The rows below fall into families. The same turns and mirrors carry the whole set onto itself and the rows of a family onto each other. For each named row, which other rows are in its family? Write them in the order they are listed.
These 27 rows form 9 families of 3 rows each.
vusu: [ 14  11 -25  11  -3   0  11  24   8 -23  -1  -2  20 -25  26   6 -15 -12
  -3  -7   7 -17  15  17  11  11  19  10 -21   0  13 -24  -7  15   9   8
 -18]
Vuvep: [ 24   3 -14 -20 -13 -14  -6  36 -15  -1  -4  -2   6 -10  27  18  12  18
  -3 -23   8  -5  -5  13   0   2   4  12   0 -15  11 -15 -11  11  11  18
  -7]
rosoz: [ -5  20 -17  20  -5   4   0  15   3 -32 -11  -4  -1 -10  25   6  -9 -16
   3   3   2  -8  14  14  -3  26   4   1  -9  -2  32 -28  -4  12   0  -2
 -19]
kalu: [  5 -12  -8   0 -21 -25   9  25 -12  -4 -12 -13   3 -12  19  12  18  32
   4 -23   7 -11  -5  22   4  15  -7  18   7   2  12 -12 -17  16  18  15
 -17]
Migi: [  9  25 -10  11  -5  -7  16 -16   6  -6  18  -7  16   5  27  14  -6 -28
  -1 -12   0   1   0  -1   1  15  12   5  -5   7  17  15  10   8  18 -13
 -28]
vul: [ 11  31  -8  -7  -9  -3   3  -1  -2   5  19  -5  -8   7  25  19  15 -13
   0 -19   3  14 -16   0  -7   4  -4   3   9  -3  16  17  15   8  23  -2
 -23]
vopu: [ 10 -17  -5  -6 -21 -19   6  22 -12  12 -10  -7   0  -8  23  19  15  24
   0 -17   1 -26   7  15  -7   1  12   3 -11  -5  -6  -4 -13  21  17   6
 -15]
Voz: [ 12 -17  -2  -7 -13 -23  -1  17 -15  13 -11  -7  -3   4  20  11  13  20
   8 -21   9 -18  -5   5   0  14   1  -3   1   7  -5  -7 -12   5   9  15
   0]
vake: [ 27  -4 -15 -22  -8 -18   2  20 -18  10 -19  -8   6  -5  14   6  12  13
  -2  -3   1 -13  -3  11  -2  19   1   9  12  -4   5 -12 -12  13  16  18
  -1]
bod: [  9  -9 -15   3 -18 -22  -6  18 -13  -9 -17 -10  15   5  20  11   6   7
   7 -20  -6  -9  -4  13 -11  19   5  -1  -5 -23  25 -11 -22  13   7  10
  -1]
Zaze: [ 15   5 -14  -4 -14 -23   2  26 -10   4  -1 -23  14  -9  17   2  14  16
   4 -16   2 -20 -15  16   5   4 -12   9  -2 -20  -8 -11  -5  28  -1  20
 -12]
mun: [ 10  25  -2   5   0  -2  10 -11   0  17  10 -12   1   4  14  11  10 -20
   7  -5 -13   4  -9   0 -12  21  -5   1  10   4   6  17  12   7  21  -7
 -28]
lafo: [ -6  13   0  15  -3   1   8 -10   7   6  12  -8 -20   5  16  12   8 -15
  15 -13   4  -4  -9  -4  -4  11  -7 -10   3  21   1  14  14   2  17  -4
 -20]
Pulet: [-14  12  -8  24  -9   5  16  19   3 -25   2 -12  -7 -27  22   9   1   7
   5  -6   4  -7  12  20   7  19  -6  22  -5  17  17 -21   1  13   8  -3
 -42]
kek: [ -8  -2  -8  16  -3  15   5  23  -6 -17  -3  -6 -12 -21  19   5  -8   4
   6   0   4 -20  21   7   6  15   6   6 -18  20   1 -26   5   3  -4   0
 -20]
fela: [  3  28 -11   5  -2  19   0  29  -2 -23  14  -2  -1 -22  30  14  -6  -7
  -2  -8   1   0  15   9   1   8   6  18 -14   1  17 -23  10   8   0  -4
 -35]
Ledem: [  4  30  -6   8  -3  -1  10  16  -5 -22   7 -17   5 -18  29   1  -6  -1
  -3   3   5 -16   7  11  14  19  -8  18  -2   5   2 -27  15  21 -18  -2
 -34]
zet: [  5   4   3  -3   2  -3  14 -19   4  -9   5  -8   7  17  27  10  11 -18
   4 -12   4   1  -6  -9  -9   9   1   9  17  18  11  15  14  12   7 -11
 -20]
tifal: [ 12  11 -15  10   9  19   9  23   3 -18   0  -8   0 -34  14   2 -13  -7
   8   3 -13 -12  20  10   1  18   5  17 -11   6   7 -23   5   9   2   4
 -27]
sulod: [  0  11  -3  16  11  11   6  23  20 -22  -6  -4  15 -14  29   7   2 -18
   5  -3  10 -18  12  15  -3  11   6   7 -10  12  -1 -28   0  16  -4   2
 -27]
Botaz: [ 12   6  -1   1  -7 -12  19 -16   9   2  11  -7 -25  -2  25  21   7  -4
   9 -20  -1  -7  -2  -3  -4   1   5  -1   8  15   4  23  13  16  22  -8
 -22]
kif: [ -3  16  -5  11  -6   7  13  17   6 -15  -5   0 -18 -22  31  15  -3  -2
  -3   7  12 -24  25  14   2  11  12   5 -13  19   2 -22   8  18   8  -7
 -33]
Gos: [ 19  -3 -27 -13 -21 -26   8   6 -14   4  -8  -4  21   6  21   8  10   1
  -8 -14  10 -10  -8  10   2   7  13   4  -2 -10  13   6 -11  18  28  12
   2]
Rovun: [  6 -24 -18 -11 -10  -4   3  18  -7  -5 -16  -8  16   3  15   2  20   8
   4 -13   7 -17  -8   9 -10  -6   4   8   0  -7   0  -3 -11  24  16  17
   1]
Leven: [ -5  15  -2  12 -13 -16  18 -10   5  -1   8 -15 -13  -1  19  14  19   2
  10 -20   4   6 -16  10   0  15 -15  11  17  15  17  16   5  14  27  -2
 -32]
moze: [ 10  14 -11  11  -4 -14   5 -14   7 -17   3  -9  -8  10  21  13  -1 -19
  14 -21  -6   8 -11  -1  -9  18  -2  -6  10  -5  33  12   2  10  13  -3
 -10]
Zun: [  6  21 -14  -2  -9  -8  15 -13  -7  -7  18 -22  -8   1  16   1   7  -4
   6 -10  -2  -1 -19  -3   6   3 -16  12  14  -2   7  17  25  24   5   0
 -20]

The rest of the family of vake: mun, tifal
The rest of the family of moze: rosoz, bod
The rest of the family of Migi: vusu, Gos
The rest of the family of fela: Vuvep, vul
The rest of the family of kalu: Pulet, Leven

The rows below fall into families. The same turns and mirrors carry the whole set onto itself and the rows of a family onto each other. For each named row, which other rows are in its family? Write them in the order they are listed.
These 21 rows form 7 families of 3 rows each.
kinur: [  3 -12   0   4  19  -4   2   2  -6 -19   5   6  22  10  -2 -10 -11  -9
  -9   1   2  25  -6  -4]
maf: [-14 -14  -3  10 -12   9   6   9  15  -6 -13  -9  -3  -2  -2  -1  -8 -20
  -2   6  12 -28 -15   3]
nud: [-14 -15 -18  15  -3   6  -4  10  13   6  -9 -17  -2  -9 -15  -2 -16  -5
   0  -5   8 -22  13  -9]
gemib: [ 11  -8   2  10   4 -11   3  -7   3   7  13   2   6  16 -22  13 -10  -1
   6 -11   3  13 -16   1]
Tupeb: [ -3  -7  -8   8 -12  12   3   4  -1   3 -24  -7  -7  11 -18  15   3   4
   9   9  -8 -26   2  -2]
fiz: [ -8  12  -6  -1  -6  -3 -10   5   5   5  -4   0   0 -24  11 -20   7  18
  -7 -13   4  -7  23  -9]
fonu: [ -6  23   6  -8 -16   2  -1   4  -5  -8 -12   4   4 -16  18 -21  17   4
  -6  -8  13  -1  -6  -2]
zafi: [ 11 -11   4   1  -2  -4  21   8  -2 -12   4   9  14   8 -13 -24  -7 -10
  -9 -11  -8  12 -13  -7]
vak: [ 12 -30  -2  19  18 -21  -4  -3   4  -7  -1   7  -1  -1  -1   8 -13  -2
 -14   5   1   4   5   2]
fati: [ 19 -16  -1  10   5 -11   0  -5 -14   0  -6  20  13   6  -9  -3   3  -2
  -2   6 -23   0   3  -5]
Bise: [-12   7  -9  -8 -19  11   5  17   4   4  -9 -15  -8   1  -3  21   0 -16
   2   8  16 -10  -8  -3]
zis: [-15  10  16 -12  -6   4  -1   3  11 -11   3   0   0  -5  22  -9  19  17
 -19   0  12  -2   7   1]
gor: [ -4   5   1  -9 -17  -1 -11  -2 -10   5 -10  18 -12  -7   0 -12  19  17
  -8  16  -2  -7  13  -4]
ran: [  0   1   4 -10  -4 -12   1   0   2  -8   3   9 -19   1  -3 -11   6  31
 -19   1  15  14  19  -6]
fuper: [-11   3  -9   3 -10  -3 -12   4  20  11   0   5 -19  -2  -9  13  -6   2
  10   7  28 -17  -8   7]
fes: [ -3   5  -8  13   4  -2  -1   6   5  -8 -25 -17 -14   3   2  24  -1  16
   7  -7  19 -13   7   3]
muz: [-10  -5 -12   2   7   9   9  20  22 -19 -13  -5  -2  11  -4   7 -11  -6
  11   2  16 -25  -3   3]
zive: [  8 -16  -3  10   7  -7   7   0   0   2   4  -5  16  -4 -12 -13  -8   5
 -10 -21 -15  10  13 -15]
dapo: [ 18 -13   1  -2   1 -12  15  13   3   0  10   4  14   7   0  14  -4 -23
  -3  -5 -15   7  -9  -6]
Sozon: [  3  17   0 -24 -18  -9   0  15  -2   1   8  19  -4 -13  16  -8  12  -6
  -9   7   8  10   4  -7]
tedu: [ 10  14   9  -4  -5 -16 -14  -6   7   9  11  19  -2 -10  13   2  14  15
   1 -11   9   7  -4   5]

The rest of the family of dapo: Bise, Sozon
The rest of the family of fati: Tupeb, gor
The rest of the family of ran: vak, fes
The rest of the family of zive: nud, fiz

